In the rows, 128 means zero.
D: a few groups of rows, each row roughly a mix of its group's hidden directions:
D (140 x 10):
[[143 122 131 176 128 163  94 146 132 150]
 [137 166 157 106  81 131 141 134 107 134]
 [ 90 120 112 176 139 136 106 151 120 147]
 [123 106 127 162 170 161 143 136 103 110]
 [148 188 145 132 108 132 129  97 120 120]
 [137 140 125 125 123 167 184 133 101 135]
 [166 130 125 155 136 131 177 159 117 131]
 [134 150 169 126  99 117 116  98 143 165]
 [159 107 154 103 105 156 128 123 166 141]
 [122 118 137 140  98 150 117 153 139  72]
 [117  83  82 120 120 127 156 125 108 116]
 [162  91 169 141 113 142 134 126 104 145]
 [153 146 155 127 138  89  98 130 119 166]
 [129 145 157 152 104 144 121  81 133  98]
 [ 90 163 140 126  88 122 143 103 118 146]
 [167 136 117 117 132 153 164 119  99  95]
 [122 104 114 129  72 129 167 124 131 144]
 [112 116  87 147 174 145 138 113 107 138]
 [ 86 172 124 132  95 117 106 130 143 139]
 [132 108 133  92 152 184 123 132 113 128]
 [149  99 153 105 145 125 157 170 146 140]
 [112 108 142 150 154 103 106 147 121 175]
 [121 161 122 107 148 140 147  98 111  83]
 [107 140 109 101 162 162 150 153 105 118]
 [ 98 133 174 114 122 137 100 166 117 132]
 [122  86 135 132 178 162 138 137 124 133]
 [134 107 121 129 135 148 123 141 137 195]
 [131 111 110 154  99  90 104 134 145 163]
 [113  92 147 128 140 158 142 106 148 169]
 [ 90 120 103  98 151 146 121 116 158 155]
 [ 92 174 117 107 157 138 130 131 104 114]
 [152  89 172 137 129 124 107 120 102 150]
 [110 172 105 119  99 137 126 144 120  89]
 [120  69 144 158 110 128 122 120 141 149]
 [108 146 147 131 179 138  94 108 132 110]
 [142 179 118 112 140  87 147 126 110 117]
 [ 89 135 126 112 121 129 115 100  78 109]
 [ 94 142 151 116 172 151 118 125  94 121]
 [ 91 133  95 110 149 113  83 134 116 128]
 [149 164 119 104 158 163 120 143 159 134]
 [140 158  93 135 134  80 114 112 153 129]
 [131 163 113  91 147  95 120  98 150 131]
 [123 192 110 110 107 143 137 119 114 125]
 [147  98 147 120 144 156  99  90 139 151]
 [148 131 170 115 144 164 107 116 133 163]
 [102 167 114  91 114 153 135 137 104 149]
 [143 158 165 140 122 134 150  79 122 118]
 [164  72 139 124 143 155 135 130 138 120]
 [136  82  90 106 127 121 108 124  94 133]
 [116 145  99  93 148  92 112 106 129  99]
 [115  78 136 129 164 108 121 140 134 161]
 [131 119 125 143 105 100 100 116 139 183]
 [115 159 164 119 101 164 109 145 115 110]
 [151 106 160 110 150 130 141 175 106 127]
 [128  82  84 146 155 116 136 121 144 120]
 [100 170 119 132  84 125 148 136 145 108]
 [140 162 124 150 131 128 143 131 112  69]
 [141 139 118 138  71 125 143 148 162 113]
 [ 96 167 110 119 166 114 114 118 110 104]
 [ 92 123 126 144 155  91 131 128  89 106]
 [132 114 160 120 133  98 137 114 172 163]
 [151 115 155 127 138 143 100  91 149 165]
 [152 138  91 132 103 107 128 112 175 137]
 [164 117 165 127  94 162 146 142 118 135]
 [156 163 107 127 135 131 163 102 103 155]
 [107 104  83 135 118  86 115 104 131 132]
 [116 147  91 118 112 141 175 149 154 131]
 [104 153 179 128 102 146 127 140 101 123]
 [125 135 130 105 125  83  98 160 120  95]
 [136 137 118 130 132  76 135 180 124 131]
 [130  78 124 108 139  92 121 158 110 135]
 [151 117 151 103 140 166 139 128 113 172]
 [130 171  75 112 147 134 143 130 120 138]
 [106 138 186 146 138 156 118 137 138 111]
 [109 117 129 102 137  77 161 109 136 110]
 [120 114 122 175 101  81 126 129 142 118]
 [119  76 153 122 159 130 125 138 142  96]
 [114 125 136 158 133 109  75 143 138 160]
 [101 186  98 117 127 120 133 130 137 106]
 [124 127 127 116 106  65  98 124 122 118]
 [106 138 118 135 148 184 139 108 147 104]
 [162 111 127 108 106 122 142 149 164 166]
 [117 161 138  75  97 141 113 124 143 121]
 [151 110 149  81  94 140 125 127 130  98]
 [158 123 112  84 144 139 126 145  84 138]
 [139 155 165 111  93  90 130 146 133 113]
 [141 126 122 116 131 129 149 104 140  63]
 [140 163 161 121 109  78 123 118 131 144]
 [104  92  92 151 110 110 115  98 142 135]
 [111 100 140 122 125 102 106 117 184 134]
 [168  85 132 129 148 143 116 115 164 120]
 [124 113 156 151 146 139 123  98 113  77]
 [146 179 107 119 135  91 149 140 114 136]
 [162 149 156 123 125 106 175 118 107 138]
 [127 121 135 122  94 122 150 164  77 123]
 [134 171 153 140  97 139 132 140 108  91]
 [153 150 109 136 104  76 142 113 134 151]
 [124 133 139 106 146 121 101 109  69 138]
 [140 110 178 157 121 154 134 161 137 121]
 [115 162 121 124 148 108 152 174 100 124]
 [101 152 119  76 123 125 164 121 113 132]
 [127  86 132 151 104  85 137 117 101 138]
 [137 148 145 101 144 170 141  85 116 134]
 [144  88 111 113 167 122 152 122 148 157]
 [158  91 114 112 122 149 144 141 169 148]
 [149  84 142 172 154 108 135 133 124 121]
 [129 110 105 126 113 113 180 145 118 165]
 [123 132 112 119  95  83  96 113 134 159]
 [137 113  80 117 121 110 171 141 119 152]
 [140 149 156 145  83 116 113 153 125 160]
 [138  76 109 117 155 150 146 137 156 119]
 [116 137 108 127 167 148 134  80 107 110]
 [108 155 149 111 117  97  98 157 161 134]
 [125 132 138 116 125 179 104  97 163 116]
 [142 131 131  86 156 161 125 161 104 117]
 [109  79 116 107 146 164 121 128 137 152]
 [153 174 131 130 161 113 104 140 158 134]
 [134 157 145 111 105 116 129 162 126 178]
 [104 174 136 110  80 116 131 123 128 114]
 [113 164 106  98 107 133  88 117 145 109]
 [177 141 132 111 136 109 125 120  91  95]
 [119 155 178 101 147 136 134 140 154 148]
 [156 124 126 132 165 158 175 136 115 141]
 [132 159 104 155 141 171 155 131 106 141]
 [104 175 124 119 140 116 121 149  96  96]
 [147 123 105 153 106  86 128 117 171 131]
 [ 95 125  91 118 138  94 118 113 132  89]
 [ 95 169  99  90 128 117 141 110 132 121]
 [127 120 126  94 151  85  92 113 152 132]
 [149 128  78 150 148 131 165 130 122 149]
 [ 95 125 107 125 102 174 105 151 115 112]
 [ 77 114 124 118 136 106 109 121 171 127]
 [115 115 143 177 111 134 109 167 114 108]
 [106 130 132 108  83 174 147 144 119 120]
 [157 127 107 151 113 176 142 105 136 103]
 [151  91 121 141  84 120 110  99 150 123]
 [121 174 139 150 102  93 135 131 158 138]
 [106 135 117 176 136 158 114 146 129 164]
 [123  96 117 128 184 105 142 103 122 129]
 [134 171 111 164  94 101 128 114 139 135]]
which group is each row in? (one row of each group first):
[132 159 142 118  89 157  97 130 154 149]	J
[121 136 150 131 146 169 144 153 107  86]	T
[138 103 170 145  96 135 114 126 139 168]	H
[115 122  98 123 123  87 114  98  87 119]	S

[133 102 156 127 104 139  93 168 139 150]	H
[135 139 106 126  72 113 161 153 128 132]	S
[102 152 103 126 121  87 113  93 104 120]	S
[179 119 125 110 134 134 107 112 140 171]	S
[111 100 129 140 161  90 140 152 121  93]	T
[116 137 106 161 123 114 123 106 114  73]	T
[111 154 131  73 123 119 145 112 148 154]	J
[153 106 116 101 144 129 134 171  97 154]	H
[144 159 147 107  82 154 128 131 140 100]	T
[159  91 134 119 153 153 154 103 150 112]	T
[127 155 141 126 150 120 124  85 100 168]	T
[141 137 131 181  88 106 123 122 127 105]	H
[169 113 164 126 105 139 116 121  89 119]	H
[138 116 146  91 155 121 125 176 108 111]	H
